In the data rows, 128 means zero.
Here are some points:
[131 147 104 143 114 143 113 140 111 146 168 165]
[155 103  98 184 114 110 131 170  94 149 132 155]
[146  86 141 126 154 113 140 113 143 145  98 134]
[142 153 110 143  95 160  92 156 110 136 142 135]
[137 136 101 146  91 154 102 168 102 155 116 105]
[150 106  99 189 113 110 139 159  86 152 125 163]
[155 109  86 195 110 108 142 161  84 150 115 157]
[150 109  93 189 116 106 145 158  86 149 124 158]
[155 110  93 187 107 102 138 159  87 154 127 164]
[143 111  94 189 117 108 144 156  83 151 117 167]
[ 77  96 167 149 171 119 163 140 158 128 117 157]
[146 112  88 188 114 106 145 157  85 153 119 170]
[147 110  84 198 119 103 146 161  83 153 115 167]
[128 141  99 155  90 146 102 171  94 153 112 101]
[129 136  99 155  90 154 106 177  99 160 108  95]
[131 120  96 177 126 109 148 152  80 158  86 178]
[141 115  95 190 116 106 148 156  82 159 106 171]
[114  85 151 146 156 121 168 133 144 115  93 152]
[132 121  95 186 122 107 150 153  86 152  98 169]
[132 119  93 186 121 114 148 150  81 161  97 169]
[129 146 101  98 149  91 120 120 116 103 160 149]
[113  97 139 144 155 119 166 132 147 117  90 155]
[127 132  95 177 125 114 147 149  85 160  86 185]
[146 147 118 102 144  96 138 121 100  96 149 132]
[148  95 137 126 145 101 143  99 139 148  81 130]
[118 129  93 173 125 117 148 136  91 167  82 184]
[124 129  99 174 135 112 141 142  87 164  84 178]
[137 149 119 100 150  97 124 121 104  98 158 139]
[105 141  97 153 129 133 134 133  99 163 103 209]
[107 150  99 142 128 143 124 131 103 167 143 194]
[111 134 100 163 129 131 143 143  95 166  94 205]
[ 79 100 164 156 163 128 176 125 154 118 101 174]
[119 167 112 138  99 169  96 138 111 137 140 169]
[110 136  94 158 133 130 141 136  97 167 102 197]
[133 157 113  88 151 106 121 114 113 101 172 153]
[ 90 129  86 164 118 142 122 158  92 185 115 155]
[100 147  98 132 124 150 121 126 112 159 157 203]
[150 154 130  98 127 106 134 113 115  98 177 139]
[106 157 102 130 130 153 114 129 107 166 167 193]
12 more points follow, each with its number after it:
[114 157 102 127 130 149 113 133 119 163 167 197] 0
[109 165 102 127 128 154 114 126 114 160 171 199] 1
[110 166 107 124 122 161 109 125 112 155 178 187] 2
[ 97 137  91 161 104 147 109 162  98 169 132 143] 3
[146 158 127  90 138 114 121 114 109  94 189 131] 4
[106 167 106 117 117 161  98 125 115 141 184 174] 5
[116 172 107 120 112 165 101 128 122 145 187 170] 6
[117 167 113 117 111 164 102 133 120 144 191 160] 7
[ 75 112 180 140 161 136 149 133 169 119 132 157] 8
[121 177 110 126 106 165  92 131 118 148 176 152] 9
[124 174 114 118 106 167  87 133 117 139 171 160] 10
[106 156 103 139 120 153 115 131 109 154 131 199] 11
Which of these numbered points is nearest to each point below, looking only along the 2 directions in which the first points spread most? Its number follows each.
[ 86  73 190 147 167 124 199 122 182  93  98 146] > 8
[155 159 124 120  99 150 104 118 121 114 156 116] > 5
[163 156 132  73 144  89 130 106 106  61 183 108] > 4
[144 170 117 105 106 154  88 131 115 104 159 122] > 7
[137 135 117 120 130 130 124 108 136 157 142 160] > 0
[169 129 127 110 105 113 124  91 138 141 126  78] > 0
[130 163 110 119  75 180  75 172 116 154 128  96] > 9
[123 117 119 141 112 148 112 158 122 144  89  74] > 11
[ 61  79 203 154 188 120 192 118 186  87  99 151] > 8
[133 169 112 125  77 184  73 162 113 147 132 102] > 9
[123 144 134 124 120 162 110 136 130 109 131 140] > 0
[113 134 102 162  80 164  89 189 106 166  97  75] > 3
[145 140 116 117 119 103 129 127 107 104 153 104] > 1
[112 138  99 145 131 118 120 138  84 153 132 132] > 11
[127 158 111 148  86 174  89 159 112 138 137 128] > 1
[126 158 113 141  83 175  81 167 108 142 127 113] > 2
[105 135  93 164  85 155  99 183  96 167 104 102] > 3
[151 167 129 120 102 151 101 124 112 102 162 120] > 5
[149 156 118 108  89 148 103 138 115 131 139  97] > 5
[147 162 119 106  95 152  97 138 115 123 150 105] > 7
[129 168 112 122  77 182  76 167 117 150 134 104] > 9
[136 172 111 108  78 188  70 158 119 139 138 118] > 9
[126 103 167 115 162 111 167 115 158  86 122 125] > 8
[140 179 117 126  81 193  74 148 120 126 147 129] > 9
Now 12 new points, numbered from 0 again:
[132 138 102 165 114 135 128 145  94 151 124 164] 0
[120 142 100 158 117 136 129 135 101 155 111 174] 1
[128 171 120 126 102 180  85 131 122 134 161 154] 2
[134 177 119 127  89 188  84 141 117 123 154 138] 3
[131 170 110 134  98 177  89 139 115 116 172 151] 4
[134 173 121 133 101 183  83 137 114 120 161 146] 5
[160 155 130 106 112 117 124 111 116  90 170 109] 6
[114 106 163 128 147 147 147 125 154 101 112 141] 7
[132 169 113 126  80 178  74 156 112 141 141 121] 8
[108 110 167 132 146 149 151 125 159  98 121 144] 9
[134 172 113 134  94 180  87 140 116 119 167 148] 10
[127 176 119 128  87 186  82 139 118 111 160 137] 11
The same question for these:
[172 147 134  85 129  84 139 100 117  66 179  96] > 6
[168 153 140  72 140  86 133 105 103  63 180 103] > 6
[128 165 110  52 172  84 111 111 134  71 198 124] > 6
[155 153 118 112  90 150 100 126 126 129 135 111] > 2
[158 163 130  66 157  88 122 108 112  58 186 110] > 6
[126 173 114 128  97 176  86 136 117 126 163 149] > 5
[174 146 141  79 135  79 136  97 118  69 183  97] > 6
[125 160 106  56 165  81 105 105 134  75 194 133] > 6
[110 115 105 157 130 123 121 124 107 184  97 127] > 1
[139 163 116  60 163  85 111 111 116  64 194 115] > 6
[159 156 136  72 146  87 131 108 109  59 187 106] > 6
[164 153 137  73 148  91 128 110 105  61 190 107] > 6
[175 145 135  87 138  83 141  96 107  66 182  93] > 6
[158 159 130  65 154  87 129 109 107  66 187 106] > 6
[129 163 108 114  81 177  79 173 111 149 127 105] > 8
[147 163 120  63 160  90 115 107 113  60 192 118] > 6
[166 155 138  70 145  86 133 104 111  53 189 103] > 6
[148 100 152 120 136  94 167  81 161 113 121 102] > 9
[136 167 115 118  79 193  76 162 119 146 133 114] > 8
[116 103 130 177 139 114 162 145 119 138 105 164] > 1
[135 161 103  48 167  89 106 103 128  68 189 122] > 6
[168 151 144  69 142  81 127 106 112  60 191 106] > 6
[158 118 110 157 116  97 148 130 104 138 124 139] > 1
[138 106 151  90 175 104 138 105 162 115 119 125] > 9
